One turn or mirror swaps these rows in pairs. Which row does each one swap with?
The rows were stretched afterwards, more along some directions than others.
z_293: [ -6  20  -5   9  -1 -14  -3  18  28 -11  40  -8   2 -35  17 -38]
z_403: [-15  18   2  -8 -17  16  -3  21   9  -3  18  10  -5  14  20 -41]
z_179: [ 25  -9   6 -10  12  -9  14  -2   3  10  -4 -32  11   0  15  -7]
z_52: [-24  35 -17 -16 -20  -6 -15  15   4 -25  15  17 -11  -6  12 -31]
z_383: [ -7  15 -20  -3  -8  13   1  22   5 -41  35   1  11   7  47 -22]
z_585: [-18   2 -11 -27   5  11  14  24  12  62  26 -27  -3  -2  48  -7]
z_726: [ 19 -15 -24 -25 -17  -1  18  -1 -19   7  13 -19  21  12  29  -2]
z_54: [ 12   6  13 -35  -2   6  -3 -10   0  23  10 -10  -4  13   5 -16]
z_517: [ 16  11 -41   9 -39 -18  28  -7   1 -40  14 -32  -1  -8  19 -18]
z_706: [ 28   2 -19  -2   8  -1  17 -14  27  22   6 -42  -1 -12  18   2]
z_854: [  7  -8   9  34  10   3  10  18  36  -3  41 -28  12 -25  26 -13]
z_78: [ 25  17 -17  30  -4  10  24  12  41 -14  43 -27  14 -16  32 -35]
z_376: [ -9   3  -8  15 -12 -16  11  15  26  11  22 -28   5 -21  22 -16]
z_986: [-15 -21  11  -5  11  -9  -2  15  -1 -17  16 -25   0 -24  38  35]
z_682: [ 12  25 -39 -19 -31 -12  36  36 -10  11  30 -25  -4 -15  15 -55]
z_416: [ -6  -1 -16 -29 -11   5   9  41 -30 -27  31  -4   8   3  40 -14]
z_849: [ 31 -17 -29   1 -11 -17  32  11 -16 -30  16 -31   3   2  17   2]
z_796: [-18  10   4 -37   6  -9 -13   8  -8  13  10   0   7 -19  21 -21]
z_371: [-27  19 -14 -48   0  18  12  30  -4  12  18 -29   0  -9  61  -6]
z_890: [-23  20  12 -40  19  28  -3  29   3  31  23   1  11   5  41 -37]
z_307: [ 12  26  -9  11 -17   5  20  15  30  -3  30 -24   3  -1  26 -48]
z_800: [ -6  15  36 -28  17  25 -11  19  12  17  20   5   9  11  19 -44]
z_581: [  4  -3   2 -47 -12   3   2   9 -23   9  14   3  -1  22  16 -13]
z_353: [ 51  23   8  -4   9  -7  -1 -18  10 -18  -3   0  16   3  -8 -43]
z_448: [ 18  17 -24   5  -7  14  23  15  14 -17   8 -27  -1   7  35 -15]
z_668: [ -4   7   2 -41  14  22   3  14  -9  12  -7 -27  -3  -2  37   7]
z_99: [ 43  15 -31 -18 -17  -9  21   3  -1 -13  30  -4  11  20   5 -53]
z_709: [ 15   2 -14 -29  -2   6  12   8  -4 -38  26 -20  11  17  44 -14]
z_724: [ 43   3   1 -27  -5 -10  17 -16   1  17   0 -17   6  12  -6 -26]
z_211: [ 11 -15  -9   2   5  -8  12   4 -13 -21  -3 -31   0  -8  15  20]
z_372: [ 18  19 -39   0 -16  -5  18 -20  24   7   2 -24   8  -6  18  -9]
z_574: [ 27  16 -33 -29 -17  10  36  24  -9  20  37 -18  17  18  33 -61]
z_415: [ -7  -2 -18   6 -14   3  34  45  12  19  46 -36  -3 -13  41 -36]
z_507: [-31  12 -11 -51 -25  -2  -3   4 -26  13   3  -1  -4   7  26 -16]
z_344: [ 43  27 -16   6 -21  -9  20   1  15 -46  24 -23   9 -19  10 -49]
z_314: [-45   7   8  -9   1   4 -11  23  13  31  21  -5   2 -11  40  -7]
z_869: [ 12  36   0 -23 -12   3   6  26  -3 -11  18   3   6 -10   6 -68]
z_933: [  3   0  19  -8  21  -4  -2  22  12   5  39 -25  10 -31  39 -12]
z_808: [ -9  -9  28  -5   8   1 -14   1  25   6  23 -19   4 -13  34  13]
z_273: [-36  19  21 -20  -9   5 -16  22  20  10  23  -1  -2  -5  31 -24]

z_668 is swapped with z_706
z_682 is swapped with z_52
z_581 is swapped with z_849

